(in the rows, 128 means zero)
One turn moves each row of this set onto another row. After a few examples, where does it send each row asked below?
q_955: [138 113 154 129 112 121 163 126 131 119 136 139 139 135 136 125 108 132
 133 154 111  99 157  95 148 120 167 117 134 158 146  98 133 141 141 137
 137 121 122 130 145 157 138 110 114  82 139 108 118 125 135 122 151 108
 137 158 118]
q_529: [ 91 135 113 118 108 158 139 118 129 128 110 119 145 141 117 120 124 133
 116  84 131 127 119 121 102 143 128 127 147 151 115 153 157 116 102 118
 132 121 135 146 143 144 149 166 131 159 123 144 123 125 117 129 105 129
 102 154 122]
q_141: [106 116 156 128 114 123 176 124 132 121 132 135 146 130 140 121  94 125
 134 148 117 106 153  93 159 129 172 114 135 155 151 104 139 141 137 118
 136 124 122 127 160 155 139 126 115  95 136 121 101 134 139 134 145 111
 126 165 130]
q_833: [ 82 124 117 131  99 152 133 125 127 143 123 125 131 155 117 108 127 140
 116  80 124 143 141 109 112 140 118 129 155 149 102 153 140 118 103 120
 138 114 127 153 148 147 161 163 110 142 125 130 111 137 123 135 104 135
 113 133 113]
q_907: [116 123 154 124 110 126 172 113 131 127 140 140 143 132 148 116  96 128
 137 142 111 100 137 101 155 131 179 114 144 154 153  98 138 143 141 116
 143 128 119 130 145 147 137 116 117  90 136 118 112 117 143 128 141 120
 132 166 125]
q_489: [122 129 105 129 135 157 125 134 134 119  92 115 155 118 107 131 111 139
 123 110 126 123 123 132  94 129 116 125 142 144 103 147 153 121 110 124
 133 107 143 131 133 150 161 160 123 155 124 140 146 142 135 136 112 118
 118 151 135]
q_47: [112 112 147 129 108 113 170 120 136 123 140 137 134 133 128 120 113 123
 137 148 116 101 154  97 165 131 159 109 127 158 154 111 147 145 137 125
 144 118 114 132 158 159 135 121 127  83 133 113 110 131 136 132 146 114
 137 177 130]
q_972: [112 115 150 130 112 124 167 124 130 119 136 135 138 131 138 116  97 126
 131 149 115 105 156  88 157 128 167 114 129 158 146 100 136 146 136 126
 130 120 119 131 158 160 132 127 113  84 136 116 106 137 138 132 146 109
 121 165 126]
q_780: [126 119 145 127 113 131 164 126 130 122 144 126 143 138 146 122 114 128
 132 147 118  95 157  95 157 130 158 121 137 159 140  99 142 145 136 123
 143 111 119 129 142 158 122 120 106  79 144 113 112 131 137 124 145 118
 137 173 116]
q_909: [128 114 153 126 105 115 181 120 136 129 146 143 138 134 137 124 108 130
 142 140 111 102 141 104 155 131 166 108 130 156 151 110 144 141 141 128
 138 129 113 141 145 160 138 110 122  87 135 106 113 116 135 123 154 118
 143 170 130]
q_290: [134 112 156 127 117 115 175 126 136 120 134 137 145 130 134 133 105 125
 139 149 112 105 154  98 149 120 168 114 137 156 147 105 135 134 143 133
 140 122 123 129 146 159 143 109 116  92 139 108 118 128 136 126 153 106
 145 162 123]
q_923: [108 123 122 120 119 146 125 123 123 131 132 142 145 130  84 135 145 132
 112  95 132 162 147 107 125 142 104 116 127 161 121 150 163 139 123 110
 140 130  95 143 177 160 158 156 145 144 116 135 135 140 110 126 122 132
 123 130 119]
q_538: [111 132 112 118  99 131 134 101 129 125 109 123 136 150 108 133 137 139
 116 107 112 125 119 137  99 139 139 114 154 147 140 160 152 128 119 137
 154 142 128 144 130 117 163 168 129 147 109 150 135 123 134 124 101 122
 100 146 114]
q_294: [137 130 118 112 125 170 111 133 127 129 123 134 163 124  95 149 160 137
 114 105 124 140 142 121 132 124 106 133 145 155 114 150 159 143 141 107
 146 110 117 124 153 154 159 141 139 132 121 130 165 140 125 116 109 146
 145 139 113]
q_117: [107 120 118 129 101 159 135 127 125 129 126 138 144 126  89 127 150 136
 125  97 141 134 135 122 111 147 115 121 130 160 138 148 170 122 110 119
 125 122 100 147 148 160 161 159 157 153 115 148 147 129 107 104 115 119
 126 146 123]
q_677: [ 93 114 123 141  92 157 124 131 117 141 138 145 130 143  95 113 152 141
 121  92 138 148 157 109 121 150 109 124 141 158 125 141 149 127 113 117
 132 116  86 147 154 161 174 156 136 135 116 132 137 140 114 112 116 122
 137 122 116]
q_910: [120 118 118 135 105 169 110 140 132 135 118 135 150 132 100 124 158 146
 126 112 124 125 157 122 136 128 111 136 156 151 116 154 147 140 138 126
 139 100 114 126 132 150 178 156 125 121 114 135 165 151 143 108  99 133
 145 136 119]
q_238: [132 136 114 113 140 163 122 134 134 130 111 125 163 124 112 144 126 139
 115  96 121 144 125 121 113 118 116 134 149 145  85 150 148 131 132 112
 141 112 139 132 152 151 156 144 115 146 129 124 142 139 130 140 112 144
 127 138 119]
q_792: [114 110 148 128 106 122 166 122 131 122 140 131 135 136 134 115 111 129
 131 150 113 101 159  90 164 129 163 113 127 162 150 108 143 148 135 129
 137 119 118 130 152 158 130 125 118  77 135 112 109 133 137 128 145 110
 126 173 125]
q_98: [125 115 117 147 105 123 126 117 122 144 132 148 128 135  93 111 126 155
 131 111 118 151 130 132  98 147 120 105 135 143 126 141 143 140 122 133
 138 140  87 148 137 142 189 161 124 129 100 134 143 135 141 126 124 112
 126 113 131]
q_201: [132 132 129 109  97 155 126 118 126 122 116 120 144 162 110 146 145 144
 112 116 106 112 119 156  99 140 117 121 151 163 150 148 157 119 114 115
 150 114 121 133 115 134 162 152 135 149 127 138 159 118 129 116 102 127
 134 143 106]
q_453: [106 124 122 129  89 132 125 108 129 141 122 129 125 164 114 117 135 152
 120 110  99 135 129 133 113 140 132 113 159 141 129 163 139 140 125 135
 153 139 115 147 127 117 179 173 106 126 106 139 128 131 152 131 101 131
 112 127 117]
q_554: [127 116 151 124 103 123 170 121 130 127 149 142 133 139 137 116 110 136
 136 145 111 100 145  98 156 131 170 114 127 159 150 104 142 146 141 131
 132 127 112 138 143 158 135 115 117  80 137 110 111 120 136 119 149 116
 131 165 121]
q_865: [143 131 137  98 108 153 109 116 127 131 113 139 148 157 101 152 140 146
 102 120  94 130 115 145 118 127 120 123 148 159 140 147 151 135 141 107
 152 121 119 129 139 132 173 136 137 136 127 121 166 115 137 134 104 145
 135 126 108]
q_353: [136 121 127 138 115 146 119 133 126 144 119 143 134 149 112 116 108 157
 119 111 108 133 119 136  86 138 110 119 145 148 115 127 129 116 108 115
 134 104 112 144 122 152 184 134 118 140 128 108 154 120 137 140 119 120
 148 113 127]
q_512: [124 121 139 119  86 159 112 124 125 139 121 135 132 175 114 131 142 153
 112 116  95 118 131 143 113 137 116 126 160 159 139 147 139 123 121 117
 146 107 116 135 115 137 182 145 120 130 129 119 156 124 141 123  96 135
 146 125 109]
q_590: [130 122 113 137 114 124 139 116 124 128 117 141 139 122  86 131 128 144
 128 112 128 144 120 134  88 144 126 103 126 147 139 143 155 127 117 136
 137 143 100 148 138 143 174 157 144 151 102 146 148 122 123 116 126 101
 118 128 131]
q_359: [116 134 130 102 103 137 129  99 126 136 127 133 139 161 106 137 132 147
 107 105  97 147 111 137 119 142 131 109 142 153 137 160 156 147 136 111
 154 150 107 143 147 124 165 164 122 138 111 140 129 119 138 136 108 145
 104 131 117]
q_444: [132 126 123 120 121 124 132 109 124 141 137 147 138 135  92 134 122 149
 117 106 110 161 111 132 103 145 120 100 120 150 129 147 158 146 129 113
 142 152  91 149 155 142 170 155 134 143 106 128 138 119 129 138 129 131
 118 120 131]
q_690: [119 125 105 142 124 156 120 142 138 140 107 126 148 124 113 113 124 145
 128  99 122 132 136 118 108 125 116 133 157 137  80 150 134 128 121 130
 134 102 137 136 132 151 172 152 106 134 126 126 144 147 146 138 109 129
 131 133 131]
q_84: [131 121 147 127 115 122 158 118 128 119 134 138 139 139 140 121 108 129
 127 152 107  96 155  93 148 122 169 122 139 153 145  96 129 143 141 130
 146 118 127 127 144 152 134 111 109  80 140 111 119 125 139 126 142 111
 131 166 116]
q_445: [142 130 118 126 127 147 133 130 124 126 112 132 146 137 106 136 108 146
 122 111 118 131 110 145  72 141 112 111 135 152 125 129 148 112 101 116
 134 116 114 138 124 153 168 142 131 161 128 126 154 116 122 131 123 108
 136 131 124]
q_160: [128 117 151 127 117 133 169 132 129 120 144 129 145 131 144 121 102 130
 137 147 119 102 159  94 152 127 161 119 133 161 137  96 138 143 137 124
 133 113 117 126 143 165 128 117 107  84 139 113 112 134 135 121 150 113
 138 161 120]
q_799: [ 92 129 125 107 118 151 129 117 129 128 119 121 151 147 107 137 131 130
 104  87 121 154 137 107 122 134 120 125 145 153 109 161 154 133 121 108
 146 131 127 142 175 141 150 166 121 151 122 137 111 140 119 142 108 145
 102 137 113]
q_194: [127 123 113 120 109 164 119 137 130 120 107 123 155 127  93 139 155 136
 122 123 125 117 140 139 121 131 112 126 142 159 135 160 164 133 126 124
 140 107 120 124 132 150 165 161 147 139 117 148 168 142 130 109 106 120
 136 155 124]
q_469: [119 124 145 127 117 125 167 121 131 121 145 129 146 135 142 123 114 121
 136 141 118  97 157 100 160 130 157 118 137 157 146 103 148 146 134 116
 150 111 117 125 146 156 126 119 115  80 139 110 114 130 136 124 141 122
 148 179 122]
q_373: [149 130 126 112 133 140 119 126 131 134 108 143 146 139 100 147 111 152
 110 111  96 143 106 138  94 125 118 116 137 147 112 138 142 128 128 113
 139 124 125 136 145 149 175 129 129 146 129 110 154 116 133 153 119 134
 133 119 124]
q_206: [121 112 158 127 120 132 181 130 133 124 139 128 154 128 146 130  97 124
 144 142 121 108 156  98 153 124 163 117 136 154 139 103 140 138 139 120
 137 117 119 125 148 166 131 118 105  98 140 116 106 134 138 126 151 113
 143 164 127]
q_385: [123 122 148 125 119 120 162 115 129 116 133 135 143 135 139 126 108 121
 134 150 111  93 154  98 152 124 170 122 147 154 153  94 135 139 139 123
 156 118 126 120 148 146 136 109 117  84 140 114 124 123 140 130 139 117
 140 172 118]
q_731: [122 119 149 125 106 124 170 118 128 125 144 139 135 136 144 112  99 132
 133 145 110  99 140  94 151 133 175 116 133 157 147  96 138 143 138 126
 135 128 119 137 143 156 133 118 114  81 135 113 110 119 141 127 145 117
 122 163 122]

q_353 goes to q_910
q_972 goes to q_554
Now find these:
q_907 goes to q_290
q_489 goes to q_117
q_359 goes to q_373

